In the data rows, the value 128 means zero.
Each row below has a hidden score, from 0 to 30, with 15 about the middle. What is it? The score is a weighted sum of the row's numbers plus the product of two more (or one squared), each taken from its middle value.
140 99 163 140 140 163 163 163 163 140 124 163 141 93 128 93 8
140 172 163 93 116 140 93 116 163 140 115 116 147 163 145 93 20
186 167 186 140 93 186 93 93 186 186 98 93 209 93 138 116 17
186 179 186 93 69 163 69 93 186 186 75 140 200 163 163 116 16
93 104 140 140 93 140 163 93 93 69 147 186 136 140 88 140 8
93 158 69 69 186 69 116 69 69 93 141 69 101 186 159 163 20
163 151 69 93 186 163 116 140 116 140 130 69 105 140 183 163 19
116 128 93 116 140 69 140 93 93 69 147 116 111 186 112 163 15
163 132 116 140 140 116 93 163 140 116 103 140 144 93 131 140 13
163 118 140 163 93 140 140 186 140 186 102 163 127 69 119 140 14
93 149 93 93 186 69 116 93 69 116 145 69 73 186 144 163 19
186 183 186 93 116 186 69 116 186 186 71 116 215 116 164 140 10
140 106 93 163 140 69 140 186 116 116 99 163 127 93 127 163 9
186 228 186 69 116 186 69 140 186 186 42 69 222 116 214 93 16
163 143 69 140 186 69 69 163 116 140 91 116 123 93 169 186 15
186 141 69 163 186 69 69 186 116 140 77 93 116 69 155 186 16
69 106 69 116 163 116 163 140 69 116 162 93 73 140 120 116 13
69 65 163 186 93 163 186 69 93 69 188 140 112 93 63 140 13
140 87 116 186 93 69 140 140 116 69 111 186 131 69 134 186 16
186 223 163 69 140 163 69 116 186 186 59 69 198 140 216 116 19
186 210 186 69 93 163 69 116 186 186 45 116 215 116 181 116 13
186 147 69 140 186 69 69 186 116 163 77 69 122 69 161 186 14
163 176 163 116 163 163 69 116 186 186 96 93 180 93 150 163 17
93 107 116 116 69 140 163 93 69 69 166 186 103 186 97 93 11
163 138 69 116 186 69 93 163 116 140 115 69 94 93 163 163 16
163 125 93 116 116 116 116 163 140 140 96 186 144 93 129 140 8
140 124 116 140 116 140 116 116 116 116 121 163 138 140 111 163 12
163 130 93 116 140 116 116 163 140 116 108 140 147 140 125 163 8
140 126 116 140 93 140 116 93 116 93 131 186 150 163 115 116 14
93 117 93 116 69 93 140 69 93 69 167 163 108 186 97 116 16
69 71 140 186 69 140 186 116 93 93 159 186 116 69 67 186 12
116 81 186 186 116 186 186 69 163 116 174 163 141 69 58 140 13
116 120 93 93 140 69 140 186 93 69 160 93 66 186 112 69 26
93 88 186 186 69 186 186 69 140 69 184 163 141 93 41 116 12
163 143 93 140 163 93 93 163 93 163 94 93 117 93 148 186 13
93 98 140 116 69 116 163 93 93 69 162 163 132 186 88 93 8
116 110 186 140 93 186 163 93 163 140 159 140 158 140 98 69 12
140 130 93 116 163 116 140 186 163 163 118 116 117 69 139 69 19
93 93 140 116 140 116 186 163 93 69 167 163 81 186 91 69 15
93 101 140 116 140 116 140 69 69 69 165 186 119 186 101 93 23
163 120 69 140 163 69 116 186 140 140 93 140 114 93 130 163 12
93 111 116 163 116 163 163 163 116 140 151 140 109 140 132 93 16
116 143 93 69 186 116 140 163 140 163 141 93 94 163 138 93 22
69 72 116 186 116 186 186 69 69 69 190 163 97 93 50 186 15
186 201 163 93 116 163 69 116 186 186 52 93 219 116 225 163 26
69 71 93 186 140 93 186 116 69 69 181 140 76 69 74 186 11
116 66 140 186 69 69 186 140 93 69 144 186 114 116 98 140 10
140 104 140 186 140 69 140 163 116 116 126 163 125 69 87 186 8
163 156 163 93 163 116 93 186 163 186 76 93 133 163 154 69 15
93 97 116 186 93 140 163 116 93 93 158 163 123 93 95 140 14
93 126 69 93 163 93 140 163 116 116 146 93 74 140 147 93 19
140 121 186 163 93 186 140 69 163 140 122 140 172 93 95 140 19
163 172 140 69 163 186 93 186 186 186 110 93 146 163 192 69 15
93 74 163 186 116 140 186 69 116 93 186 140 113 93 59 140 13
140 106 140 163 140 163 140 163 140 163 124 163 130 69 129 116 11
69 83 116 186 116 93 163 163 69 93 175 140 103 93 90 163 4
186 150 163 140 116 163 93 186 186 186 71 116 165 69 147 163 12
186 193 186 69 163 163 69 163 186 186 77 116 180 186 195 69 19
116 135 69 140 163 140 116 93 69 140 141 163 108 140 122 186 16
186 205 163 69 140 163 69 163 186 186 76 69 167 163 172 69 18
69 73 140 163 116 163 186 116 93 93 160 186 112 69 71 116 8
93 105 163 140 116 163 140 116 140 140 153 116 119 140 90 93 13
93 88 186 186 69 186 186 69 163 93 162 186 148 93 58 140 15
186 233 186 69 140 186 69 116 186 186 26 93 247 116 199 93 15
69 69 93 186 93 116 186 69 69 69 207 163 68 140 65 163 18
69 67 69 186 116 93 186 93 69 69 184 163 85 93 53 186 13
186 204 186 69 93 186 69 93 186 186 43 116 253 116 186 116 14
93 140 69 93 163 69 116 116 93 93 169 69 72 186 141 116 27
140 101 116 163 116 186 163 163 116 140 150 140 115 93 111 116 13
116 146 69 116 186 140 93 140 116 186 135 69 96 116 123 186 15
163 177 93 93 186 93 69 140 140 163 96 69 135 116 153 163 21
116 148 69 93 163 69 116 69 69 69 150 93 81 186 140 163 21
93 112 140 93 140 163 186 163 93 116 174 93 86 186 115 69 7
116 115 93 93 163 69 163 163 69 69 162 163 65 186 120 116 20
163 149 69 140 186 69 93 186 116 163 78 93 132 69 160 186 13
140 138 186 163 93 186 93 69 186 186 119 140 192 93 125 140 18
93 63 186 186 116 186 186 93 140 93 176 163 125 93 44 93 13
163 152 163 69 93 163 93 69 163 140 123 140 163 186 146 69 19
140 134 93 93 186 93 116 163 116 163 123 93 82 140 166 69 21
163 154 93 69 163 116 116 186 163 186 113 93 110 163 149 93 16
163 121 140 163 116 140 116 186 163 163 98 140 138 69 133 140 12
69 67 93 163 69 93 186 116 69 69 181 186 80 140 74 163 10
93 143 93 93 186 140 116 116 140 140 151 69 81 163 130 93 27
93 62 163 186 69 116 186 93 93 93 157 186 120 93 69 140 11
163 127 140 116 163 140 116 186 163 163 105 93 125 93 148 69 15
116 95 186 140 93 186 186 186 163 163 142 140 133 93 95 69 4
140 132 140 140 163 93 116 140 140 140 126 69 102 116 139 116 19
116 131 163 163 163 186 140 116 140 163 144 116 149 69 97 163 11
186 138 163 186 116 140 93 140 163 163 74 140 163 69 112 186 19
163 142 163 140 186 163 116 69 163 163 122 93 150 93 115 163 19
116 107 140 116 69 140 140 93 140 93 162 140 122 186 121 69 15
